One turning vector, and how many ticks it has turned
The counts run from 0 to 202.
[176 105 121 113 157 105 112 136 124 110  96 126 141 149  89 184 121 133
 126 152  81 132 158  94 129  91 100 116 131 125 170  97 131 173 189 113
 117 152  83 139 129 106 115 132  96 100 134  98 161 123  92 145 151 117
 111]	71
[160  92 137 150 105 109 172 143 118 124 118 131  97 160 137 103 161 118
 124 165  99  47  84 105 172 113 143 143 113 128 155  58 154  96 149 117
 118 138 128 174 154 101 128 101 117 147 120 134 118  80 152 110 122 121
 121]	107
[149 110 129 116 120 146 138 159 146 138 126 113 126 135 181 122 128  90
 110 223 143  82 122 119 120 108 132 144 125 113 153 100 168 142 163 128
 152 154 140 116 151 156 110 155 108 113  91  99 158  98 138 147 107 123
 167]	30
[193  87 133  95 138  78 107 131 135 117 123 115 125 155 142 139 109 115
 125 193  99 134 150 134 132 104 138 104 125 126 142  80 141 178 184 126
 140 138 104 128 123 115  99 175 122  73 154 113 162 124 110 156 133 108
 116]	165
[182  87 127  90 133 119 113 156 130 140  90 101  99 122 137 139  89  86
 120 139 126 134  76  98 132 126 151 147 130 145 131 107 121 158 174 159
 124 109  83 172 123 131 106 155 125 133  89  98 165 155  61 117 147 143
 163]	22
[156  93 133 113 121 125 115 154 147 131 125 113 121 135 193 125 122  72
  91 229 145 117 112 117 117 117 154 149 121 106 132 101 163 136 164 125
 155 126 143 115 159 166 117 146 103  99 116 106 160 119 137 140  96 115
 169]	29
[125  89 144 121 119 150 152 154 168 112 111 132 121 101 147 150 108  93
 103 182 136  89  71 100 115 110 114 159 156 115 139 140 156 163 159 172
 108 127 127 138 157 188 106 150 114  85 127  99 152 126  93  99 155 146
 170]	25
[175 108 122 102 144 167 109 143 134 148  96 121 138 103 101 153 129 139
 137 198 140  95 131  95 137  79 137 121 143 124 151 110 149 167 195 145
 136 180 104 138 114 150 129 145  59 110 132  93 178 126 102 130 156 136
 143]	186
[105  93 130 154 104 119 156 128 144 108 108 122  88 124 118 118 141  90
 119 114  78  86  57  68 119 132 120 166 149 104 154  68 135 139 133 116
 104 104  86 166 142 123 112 126 152 116 105 131 112 168 116 101 147 126
 155]	112
[138  91 151 134 111  97 167 130 147  97 137 138 131 122 126 155  96  81
 115 152 100  96  85 114 131 111  96 154 163 133 156 108 151 154 148 149
  83 108 101 152 171 156  93 181 169  98 121 118 136 120  96 126 171 147
 149]	141
[136 111 134 136 137  96 125 134 150  92  86 135 133 108 115 146 152  89
 107 187 104 108 115  66 104 107 144 156 144  84 102  93 123 154 147 114
 123 153 116 124 127 144 140  96  78  96 161 123 145 192 137 111 131  88
 150]	94
[147  56 134 126 126 103 116 100 158 112 118 151 105 146 142 152 123  74
  82 126  77 132 109  74 119 137 138 153 106 117 168  88 148 150 151 126
 104  87  98 120 138 127 100 166 140  73 161 110 138 160 101 127 140 119
 126]	45
[219  80 111  94 132 106 117 133 136 161 114 143 111 183 145 133 130  99
  77 152 113 102 115 120 161 149 178 124 104 131 144  89 133 135 194 140
 139  99 151 137 130 108  91 131 101 126 140 121 157 126 132 129 133 121
 103]	39
[150  92 142 173 118 121 176 139 136 142 130 123 106 171 150 125 122  90
  91 139 116  85  81 103 170 122 131 143 113 115 180  78 150  97 167 135
 125 111 136 141 144 112  94 117 148 160  94 101 127 131 114 117 132 143
 122]	13
[194  67 122 112 123 132 119 129 136 147 110 138 107 183 146 145 146 115
  78 152 108  91 118 105 156 147 174 140  94 135 175  83 159 124 188 136
 125 110 142 127 135  99  86 132 108 121 121 108 157 100 129 113 119 136
 102]	40
[153 114 122 142 117 109 140 168 117 135 101  95 137 187 155 126 132  82
  96 191 108 100  97 114 133 137 150 131 124  99 134  79 124 137 193 122
 161 123 155 128 141 123 102 125 137 175  70 112 152 130 163 125 116 113
 124]	128
[138 118 116  89  96 129 132 167 170 129 144 145  74 129 182 138 148 125
  97 182 112 100  84  94 118 151 137 127 121 134 161  85 151 120 159 110
 151 134 182 111 162 145 156 150  68 104 146  84 135 100 141 143 127 119
 150]	57
[134 112 104 142 124 120 153 162 170 150 128 134 109 192 169 134 132  86
  74 158 111 111  97 104 103 150 119 128 160  98 158 122 147 152 181 131
 139 112 171 119 133 133  97 158 133 111 126  92 122 115 161 112 135 115
 121]	35
[165 114 124 147 133  54 150 150 171 131  90 136 125 180 148 159  73  72
  99 194  98 130 131 108 105 105 115 135 174 110 114 111 128 158 169 127
 140 128 126 131 159 116 107 106 148 104 135 103 104 149 124 118 122  95
 143]	6
[155  97 129 101 123 184 120 145 143 137 103 105 113  91 114 127 153 155
 140 183 131  73 116 108 138 102 137 143 130 124 160 102 137 157 180 131
 124 181 118 139 125 152 127 162  70  89 136 100 163 114 102 113 151 137
 132]	185
[143 115 114 150 143  94 152 135 130 146 104 150 147 193  97 116 130  65
  81 136 124  78 105 116 148 132  99 135 178 117 140  94 136 146 166 155
 121 108 150 145 110 129  86 139 127 141 101 114 145 143 144 123 192 123
 114]	131
[169  95 148 116 148  77 172 162 166 130 137 172 132 167 128 160 100 113
 107 144 103 149 119 114 139  99  95  92 145 128 169 112 144 123 179 153
 105 132 138 134 148 135 126 150 129  93 155  85 125 129  81 144 186 116
 120]	170
[152 107 131 150 114  77 158 136 188 127 106 134 119 176 169 142  92 103
 100 195  93 115 106 119 122 116 121 143 163  99 132 101 141 158 164 123
 137 116 139 124 175 123 112 109 152  98 145 119 100 127 151 101 110 102
 136]	7
[113 114 133 124 105 157 140 143 159 157 123 155  86 109 103 113 133 127
 117 116 114 110  78  87 136 123 104 125 169 121 176 107 143 150 154 135
 122 131 125 141 120 162 125 206  87 100 128  89 144 167  93 119 203 118
 133]	180
[167  80 122 134 139 103 107 141 125 123  77  80 127 139 143 111 134  82
 120 215 132 109 110 128 123  84 169 153 134 104 116  88 126 147 170 127
 148 145 106 132 121 132 105 120  91  97 108 126 153 156 108 100 107 131
 140]	1
[122 108 107 135 126 167 117 162 145 138 105 116 102 147 130 170 169 110
  75 139  95 121  88  75 119 156 138 119 115  91 176 108 125 143 200 109
 146 123 167 102 126 128 117 148 107 150 105  81 150 166 140 110 154 122
 106]	62
[164 121 124  82 101 127 121 149 134 137  98 142  84 114  94 106 154 143
 146 138  99  87  80  84 158 139 146 125 138 126 125  86 113 144 161 129
 134 160  99 178 121 126 144 158  66 134 130 112 132 134 130 136 178 108
 136]	87
[180 102 132 128 121  44 156 153 137 123  96 164 118 193 116 124 144 111
 102 157 101 103  97  95 150 115 148 133 138 113 103  78 108 108 163 122
 138 119 142 167 149  96 135  86 113 141 159 134 101 131 149 127 142  75
 128]	105
[125 134 116 174 121 105 199 158 161 113 119 125 131 177  99 144 149 119
 115 163  92  80 110 104 121  97  79 136 169  97 147 110 141 134 184 131
 111 168 145 153 161 111 118 113 141 131 136 108  95 107 153 106 160 101
 117]	102
[139 123 132 146 120 116 168 165 138 125 128 154 101 136 103 133 161 124
 140 118 112 112  91  86 148  80  90 113 130 119 196  75 135  89 164 116
 116 164 128 147 115 115 167 152  95 141 111  74 130 124 103 161 182 114
 136]	81
[130  99 124 145 124  99 140 137 137 123  97 128  89 141 117 143 128  69
 100 110  87 110  67  58 123 130 136 165 118 104 143  75 119 128 144 112
 109 110  76 159 136 104 120 109 138 139  96 108 119 165 104 113 158 126
 144]	111
[153 111 137 137  96  92 187 131 168 133 129 133 114 186 163 123 102 108
 109 203 102  81 118 128 143 119 109 131 173 119 127  96 153 148 177 123
 132 132 145 139 180 133 101 121 145 102 149 126 102  98 165 112 115 106
 135]	8
[156 128 132  71 107 105 123 160 144 157 109 163  88 149 134 130 103  94
 104 160 124 106  79 121 148 154 117  94 184 132 131 108 137 162 155 160
 154 127 172 134 138 161 125 183  92 106 130 121 154 125 142 132 197 102
 142]	153
[171 121 131 114 126  72 131 169 113 146 100 111 127 167 155 131 120  85
 105 206 124 121 107 104 138 148 155 117 128 103 118  86 116 150 182 133
 174 134 142 144 134 117 121 125 111 178  82 117 150 149 150 138 118  91
 140]	127
[153  94 147 107 108 119 167 149 128 118 149 123 111 126 187  96 129  87
 133 193 141  90  98 139 139  88 122 135 121 128 171  69 150  94 149 141
 136 134 143 140 157 150 121 175 125 117 101  96 149  82 108 146 143 146
 164]	146
[129  63 120 136 143 117 107 113 160 120 101 137 112 144 132 150 134  80
  76 175  89 122 124 101 104 130 142 147 128 101 165  90 149 158 151 129
 127 110 139  89 128 145  90 136 119  60 136 122 151 167 126  93 142 138
 105]	161
[140 142 142 118 108  89 156 156 135 136 113 154 121 141 147 120 114  95
 130 207 125  59  98 116 139 128 105 115 167 118 101  99 156 162 154 127
 159 141 144 144 158 153 141 136 112 131  99 119 151 107 179 155 153  94
 179]	125
[168 137 116 136 145  89 134 168 123 111  95  95 145 167 112 136 131 108
 134 191 105 128 151 101 118  84 110 128 146  81 119  82 108 140 193  96
 155 162 112 154 120  96 115 120 110 133 110 102 140 133 120 156 119  91
 143]	99
[175  68 136  88 130 106 116 164 143  99 137  91 121 146 170 128 135 113
 122 153 127 162 119 109 115 102 142 129  95 134 161  84 115 131 187 129
 120 137 107 145 127 123 115 177 113 113 141  85 164 130  67 158 109 119
 156]	50
